In the rows, zero is written as 128.
These are runs of 6 systems, one row a step. Runs of the same system follow the same rule from any start.
Dasek, trace 1, 10 rows:
[[138 161 150 142 119  74 154 151 129 169 139 181 148 140 142 138 112 103
  188 172]
 [136 135 117 161  85 157 125  71 129 139 115 130 104  75 172 130 162 155
  161 163]
 [161 186 136 129 169 127 155 128 128 118 193 154 129 143 168 185 121 105
  128 157]
 [ 99 167 100 164  62 137 126  84 132 163 128 124 140 143 137 171 110 176
  141 112]
 [117 140 167 151 183 166 153 151  84 150 138 133 166 123 164 169 163 134
   83 145]
 [131 181 104 191 127 124 139 121 129 167 118 151 134 134 113 112  50 160
  124 148]
 [118 108 131 178 155 169 160  85  84 128 145 124  78 111 120 133 155 134
   76 131]
 [155 139 129 119 175 151 148 109 139 139 139 126 131 191 118 155  37 140
  110 126]
 [ 51  87 100 149  94 183 112 124 104 145 136 116 122 134  99 129 118 115
   85 112]
 [132  74 186 134 200 111 126 141 123 143 130 124 174 150  97 125 100 135
  103 153]]
mig, trace 2, 10 rows:
[[147  73 159  99 176  98 133 144  97 126  98 173 154  87 114 106 107 111
  137 172]
 [ 97  79  87 119  98 105 125  82 130 135 106 155  70 105 139 126  93 102
  165 161]
 [141  78 179  96 132 145 157  93 122 136 158 121 110 166 145 157 172  89
  158 145]
 [120 136 130  82  76 144  92 125 166 141 144 137 185 141 148 158 112 123
  183 155]
 [ 76 127 148 175 109 105 104 162 124 150 161 132 166 100 144 137 187 108
  129 161]
 [159 150 144 165 157  78 127  96 169 146 108 109 136 115 177 135 121 175
  161 165]
 [120 194  95 170 120 174 142 130 154 140 143 102  75 140 184 115 146 108
  133 138]
 [192 198 156 154 115 139 153 119 125 123 183 128 148 158  94 140 152 156
  120 109]
 [113 173  85 138 131 161  85 137 133  95 138 115 168  95 129 152 112 178
   69 103]
 [ 98 149 128 176 189  86 163 168 100 143 119 132 122 150 110 137 101 134
   70  98]]
soli, trace 3, 10 rows:
[[ 97 131 125 109 141 107 123 149  84  99 169 171 166  98 137 197 144 114
   86 120]
 [ 95  99 149 111 154  77 153 125 109 163  80 143 155 131 175 188 112 146
  146 126]
 [105 116 134 148 130 150 172 140  89 173  85 161  92 104 169 100 146  97
  161 171]
 [181 136 140 146 120 143 164  79  97 142 160 190 114 116 106 135  95 127
  149 181]
 [114 135 104 141 130 162 105  77 133 106 184 135 132 106 163 192 120 139
   95 154]
 [ 75 126 157 142 151 122 141 147 132 168 168 122 166 184 157 192 122 115
  116 138]
 [ 94 112 155 178 102 149 131 130 126 202  88 117 167 126 141 110 126 154
  157 163]
 [160 152 142 198 168 147 139 136 129 148 143 145 122 102 120  74 116 122
  120 192]
 [148 154 105 184 137 120 130  63 154 124 168 115  91 149 118 140  78 163
  113 138]
 [101 135 132 149 151 195 123 122 145 132 166  67 122 183 142 151 143 134
   77 102]]
Fudu, trace 4:
[[156 134 144 163 153  79 170 117 111 139 159 166 114 168  69 130  70 125
  121 139]
 [110  77 113 121 124 195 103  71 146 124  91  79 111 118 140 121 121 162
  114 128]
 [113 129 146 112 162 137 142 184 131 134 181 135 133 194 108 126 109  58
  117 132]
 [107  86 135 143  68 118  92  90 140 155  97 117 168 120  85 113 114 180
  148 132]
 [133 104 152 136 207 129 111 170 144 104 151 104 116 120 145  88 152  81
  101 167]
 [133 144 110 141  77  74 132  91 171 152 123 122 101 174 105 121  81 142
  183 120]
 [141 109 154 127 125 196 110 127 136 108 148  79 129 113 132 103 215 118
  113 131]
 [149 181 117 104 126  77 100 167 169 112 161 143 171 156 114 136  75 118
  149 128]
 [ 93 109 120 163  94 111 106 113 125 118 110  87 110  93 120 115 198 160
  106  96]
 [200 163 164 104 199 101 153 159 148 106 121 124 130 149 144 117 130 122
  137 130]]
pob, trace 5:
[[195 160 140  81 137 104 122 112 136  65 155 123 133 116 126 161 167 147
  125 101]
 [ 85 173  75  98 112 101 109 162 140 102 131 123 117 138 156 166 125 109
  112  73]
 [117 141 152 126 109  95 176 164  76 154  81 144 141 136 114 137 173 144
  133  79]
 [160 152 109 109 131 115 128 145 112 112  60 162 128  59 154 100 114 152
  152 138]
 [137 140  99 132 136  97 166 120  81 103 145 187  56  96 118 129 123  86
  118 133]
 [147  99 128  56 122 135 159  78 105 110 112 144 113 142 138 194 109 144
  137  95]
 [ 60 105 108  77 132 154 122 172  96 140 117 162 159 123 165 163 107  84
  122 133]
 [109  97 154 148  96  82 145 119  90 169 111 188 166 108  98 138 112 132
  159 161]
 [136  94 126 138 163 115 125  84 135 130  94 135 109  71 185 137 121 142
  151 192]
 [131 140 126 142 144 142 167 104 138 156 180 150  82 172 161 152 100  74
  158 175]]
pob, trace 6 (10 x 20):
[[116 128 124 155 151  50 144 129 131 127 125 119 112 168  77 132  90 152
  101  81]
 [116 101 121 115 145 166 141 130 129 139  44  80  90 136 144  91 134 153
  120  91]
 [158 134 136 108 139 164 144 180 105 124 133 163 125 132  84  59 114  78
  133 142]
 [145  84 113 101  84 112  89  83 124  78 140 141 123  92  64 120 122 144
  123 119]
 [102  70 136  76 189  80 113 146 147  94 128 105 117 144 144 150 127  94
  109 113]
 [ 91 102 126 108  73 110 135 143 147 177  89 122 117 179 124 109 116  99
  192 113]
 [141  96 169 119 108 155 114 145 114 126 105 132 151  76 137  82 209 112
  161 159]
 [174 159 115 117 125  70 103 122 170  88 174 157 127 100 139 128 110 104
  169 172]
 [100 129 112 127  99 104 134  85 141 113 158 102  81 143 159 177 180 120
  129  96]
 [139 168 160  88 140 139 149 167 136 150 116 112 172 166 178 165 153 129
  155 106]]
soli, trace 7:
[[191 188 127 159 124 153 146 130 119 135  97 138 118 116 111  76 113 168
  137 127]
 [154 190  86 155 147 141 132 119 107  82 158 131  97 104 109 139 117 152
   66  93]
 [107 129 123 101 161 127 144 125 109 117 126 102 128 172 122 187 110 156
   71  55]
 [ 65  96 120  99 132 156 135 168  90 153  63 123 144 137 123 124 116 122
  105  89]
 [125  76 138 124 144 109 140 149  76 134  88 176 129  97  74  79 104 113
  120 142]
 [147  73 107 114 155 103 124  71 121  91 115 146  76  88 115 120  86 129
  120 153]
 [108  84 119  90 143 138 134  95 133 108 169 124  77 161 145 162 123  74
  129 133]
 [ 89  74 149  78  72 157 104 115 141 149 146 129 168 161 118 151 135  99
  168 139]
 [112 102 153 121 115 124  79 159 144 129 140 143 191  83 130 103 155 104
  158 188]
 [153 137 144 164 139  43 116 114 170 123 140 135 124 106 143 116 128 123
  172 180]]
mig, trace 8, 10 rows:
[[117 141 163 151 147 155 115 133 102 135 150 135 202  94 150 178 159 165
   92 151]
 [104 168 108 181 162 101 138 133 130 168 113 150 139 123 167 149  65 146
  125 162]
 [131 144 139 204 128 173 176  94 101 173 114 117  81 138 135 108 140 151
  119 135]
 [189 161 138 132 152 201 139 103 129 126 163 135 139 147 114 127  82 144
  114 155]
 [ 81 132  94 156  98 162 107 119 113 128 178 137 147 143  75 154  84 135
   77 120]
 [103  79 173 156 182 126 130 122 115 149 121 102 174 153  99 147 110 169
   79 123]
 [100 105 113 149 149 157 117 146 151 168  80 110 122 149 128  79  57 128
  131 151]
 [138  94 145 170 117 150 141 117 120 145 144 128  88 142  65  57 136 100
  130 154]
 [161  88 131 106 130 142  81  74 172  91 161 106 134 134  87 115  96 142
  127 148]
 [ 62  97 113 122 128 121  90 147 165 121 173  89 131 175 116 140 118  86
  102 116]]
teko, trace 9 (10 x 20):
[[118 137  87 109 136  42 134 125 128  93 144 150  86 135 121 168  96 113
  120  94]
 [119  76 147  70 137 137 157 123 112 124  79  95  93 149 155 141 178 120
  142  81]
 [142 140 128  72 108 152 129 188 108 127 100 171 151 113 130  91 123  82
  167 142]
 [138 110 125 138  71  67 127  96  95 112 136 183 131  73  85 129 148 135
  155 144]
 [162 120 141 102 186  88 139 103 136  96 127 131 110  98 195 170 146 128
  138 152]
 [ 99 155  98 101  92 150 160 128 135 160 122 142  87 165 183 150 115  82
  179 124]
 [143 122 180 120  79 178 150 126  85 156 131 150 173 117 111 134 190 134
  157 138]
 [145 168 115 142 134 102  96 133 133 116 126 169 183  61 160 150 105 158
  135 177]
 [101 154 111 194 134  78 167  97 120 152 141 129  75 131 170 166 142 133
  125 130]
 [161 148 158 124 156 203 170 107 125 161 100  97 120 166 173 141 134 156
  135 123]]
teko, trace 10, 10 rows:
[[101 117 158 171  95 176 133 161  98 177 132 138 161 139  79  74 147 112
  124 147]
 [169 125 142 168 154  99  95 101 147 117 132 131 167  90  94 109  91 179
  113 170]
 [ 98 133  87 173 169 109 120 103 162 114 162 100  69 140 153 139 102 115
   89 136]
 [124 109 160 110 138 179 152 123 147 157 135  76 120 224 117 138 119 121
  126  93]
 [109 114 124 107 100 196  71 167 132 127 120 116 185 113  96  87 127 128
  111 129]
 [121 126 135 173 141  46 104 154 133 114 159 147 158 110  71 109 120 130
  105 136]
 [141 101 121 138 172  86 118  90 173 104  91  68  74 135 149 116 124 156
  125 109]
 [136 140 114  99 141 181 136 162 150 118 146 100  79 179 132  88 136  67
  129 111]
 [145 116 137  87  63 146 102 124 121 112 148 138 170 141  53 118 131 135
  140 102]
 [114 108 129 106 152  73  72 154 130  76 133 130 169  67 128 140 158 134
   92 128]]
Dasek, trace 11 (10 x 20):
[[133  88 168 158 114 155 163  80  82 162 125 150 121 101 136 137 175 136
  140 169]
 [162 165 111 124 171 153 125 115 157 125 151 149 135 126 166 153  50 132
  133 181]
 [ 67 127  95 177  83 120 131  96 119 148 179 136 106 144 123 167 126 118
  110 123]
 [132 107 193 133 176 152 146 110 130 164 120 100 173 172 160 169 122 164
  124 145]
 [ 87 164  90 178 121 179 109 161 141 165 137 134 132 127 138  89  83 105
  117 164]
 [143 105 169 195 146 114 146  89 109 136 177 131 123 131  78 122 149 142
  103 157]
 [148 144 111 132 175 172 112 101 181 117 124  71 107 160 159 128  77 161
  104 130]
 [ 75 135 122 151 111 157 134 162 119 142 187 121 119 187  88 122 134  79
   92  99]
 [146  86 177 134 136 149 104 110 137 143 103  90 191 139  85 110 126 188
  113 125]
 [105 139  96 150 181 148  92 181 146 101 134 108 111 104 131  74 111  96
   76 141]]
Fudu, trace 12:
[[162 174 128 121 147  89 139 163 144 102 163 146  95 113 168 121 171  75
  155 149]
 [151 177 107 124  54 108 129  83 139 123 128 134 123 115 149 163 154 168
  177 109]
 [143 178 132 111 147 157 125 167 112  93 149 127 145  93 179 156 199 119
  101 117]
 [125 196 103 132 106  74 141 146 107 131 106 167 149 113 141 169 101 160
  134  98]
 [127 135 127 148 148 148 155 123  71 117  83 136 103  68 152 131 179 155
   90 109]
 [165 170 111 100 165 125 177 135  96 126 110 180 111 134 144 151  64 130
  129 122]
 [ 89 105  99 120  91 176 145  93  69 130 112 158 107 105 114 156 121 137
  100 104]
 [133 100 161  96 192 143 154 138  80 132 139 165 167 137 130 176  94 116
   97 146]
 [ 56  79  99 128 113 123 126 112 111 171  82 149 126 123 142 142  67 126
  136 145]
 [119  73 178 150 165 148 172 123  89 164 136 154 118 133 120 117 144  90
  130 180]]

Name the system that made each run.
trace 13 (2 x 20):
[[116 104 180 150 178 107 132 167 123 134  94  88 146 116 141 101 198 134
  106 123]
 [179 173 117 147 133 127 135 155 158 133 101 121  95 140 117  49 101 123
  158 136]]
	Dasek
trace 14 (2 x 20):
[[145  96 164 102 123 101 137 113 142 158 145 161 166 170 101 143  72 113
  178 164]
 [ 72  68 115 148  98 157  82 101 142 136 123 106 126  88 161 126 151 121
  134 166]]
	pob
trace 15 (2 x 20):
[[123 118 145 107 194 135 101 131 178 119 125  76 147 143 198 154 131 131
  122 150]
 [ 89 166 118 173  80 123 123 173 153 172 155 121 125 173 123  97 129  87
  157 137]]
	Dasek
trace 16 (2 x 20):
[[166 113 134 124  58 120 112  75 140 136 109 129 146 120  73 104 122 173
  176 127]
 [103 103 121 120 174 159  84 146 145  86 176 109 131 100 159 132 149  82
   87 161]]
	mig
trace 17:
[[119 170  92 105 127  89 130 135 169 125 159 134 109 182 161 170  73 100
  154 119]
 [ 85 123 146 139  75 159 149 130  91 162 109 113 136 134 138 151 202 140
  127  93]]
	pob
trace 18 (2 x 20):
[[138 112 137 122 119  84 111 147  85  92  97 157 153  51  86 103 171 149
  109 112]
 [161 140 108 114 180  45 153 128 129  93 102 147  76 104 148 130 104 123
  132 124]]
	teko
trace 19 (2 x 20):
[[131 109 155 122 191 142 130 159 101 123 132 161 146  77 175 135 152  91
  118 190]
 [126 148  98 146  87  78 152  78 134 156 121 167  96 133 140 153  76 138
  184 149]]
	mig
trace 20, 2 rows:
[[120 173 130 159 117 106 160 120 156 156 173 110 102 208 138 160 114 117
  140 111]
 [147 154 156 135 100 191 112 131 135 137 114  82 181 133 127 123 175 182
  119 105]]
	mig
trace 21, 2 rows:
[[147 120 126 131 170 147 118  62 135 100 146 102 134 125 131 179  97 185
   74 122]
 [ 65 125 117 111 159 151 141 169 133 149 115  95 120 195 154 154 102 103
  100  87]]
	Fudu
trace 22, 2 rows:
[[ 91 152  86 155 103  62 122 142  95 128 108 174 138  77 123 151 112 153
  110 111]
 [139 112 152 140 174  91 186 110  87 148  70 139  89 115 163 145 144 148
  131 119]]
	Dasek
trace 23, 2 rows:
[[ 71 126 137 163  97 109  98 150 142 164 132 114 196 155  91 136 111 152
  114 115]
 [111 107 159 182 181 140 120 158 122 145  90  91 136 102 142  81 167 146
   97 149]]
	Dasek
trace 24, 2 rows:
[[110  97 111  66 157 187 140 129  88 106 130 149 110 124 157 167 120  94
   99 124]
 [ 77  81 130  98  99 105 135 131  84 144 138 187 159 134  97 173  95  93
  135 133]]
	soli
trace 25 (2 x 20):
[[ 68 117 109 118  99 189 120 135 104 135 182 147 140 150 120 171 122  84
   99 127]
 [113  95 176 123 134 103 117 124 117 153 122 140 218 132 104 168 112 171
  123 140]]
	pob
trace 26 (2 x 20):
[[103  89 107  96 182 125 152 103 121 130  93 133  81 143 175 161  73 108
  122 135]
 [ 94  76 147 107 116 178 162 135  94 173 116 150 114 165 117 115 120  73
  152 142]]
	teko
trace 27, 2 rows:
[[ 65  92 122 176 147 112 136 174  86 150 112 145 119 105 101  91 132  93
   87 136]
 [189  98 156 125 143 103 152  76 132 141  85 132 112 130  99  98  91 166
  165 149]]
	pob
trace 28 (2 x 20):
[[197 148 120  77 131 131 102 130 162  92  99 115 141 130  95  91  89 152
  145 109]
 [ 86 109  87 120 122 121 103 162 115  81 146 121  85 107  98  98 158  79
   81  93]]
	pob
trace 29 (2 x 20):
[[ 68  91 120 159  96 132 106 172 101 140 121 132 122  94  93  78 173  84
  113 131]
 [198 120 167 138 172  65 136  97 146 117 132 144 135 118 107 118 100 152
  150 168]]
	Fudu
trace 30 (2 x 20):
[[ 82 161 106 170  92 128 122 121 124 155 133 141 133  93 195 170 159 133
  142 150]
 [153 175 169 169 150 118 177 121 114 170 144 156 150 139 166 167 135 144
  148 164]]
	Dasek
trace 31:
[[128 105 162 162 129  46 151 119 143 171  93 132 120 147 126 111 123 136
  181 147]
 [159 124 129 135 120 179 122 111 153 130 110 105  82  99 163  69 158 108
  166 175]]
	Fudu
trace 32, 2 rows:
[[141 160 125 149 115 170 154  59 145 156 151 110 117 162 169 183 114 165
  141 134]
 [ 94 167 132 149 128 197 136 143 111 157 175 133 169 156 150 178 118 125
   95 136]]
	Dasek
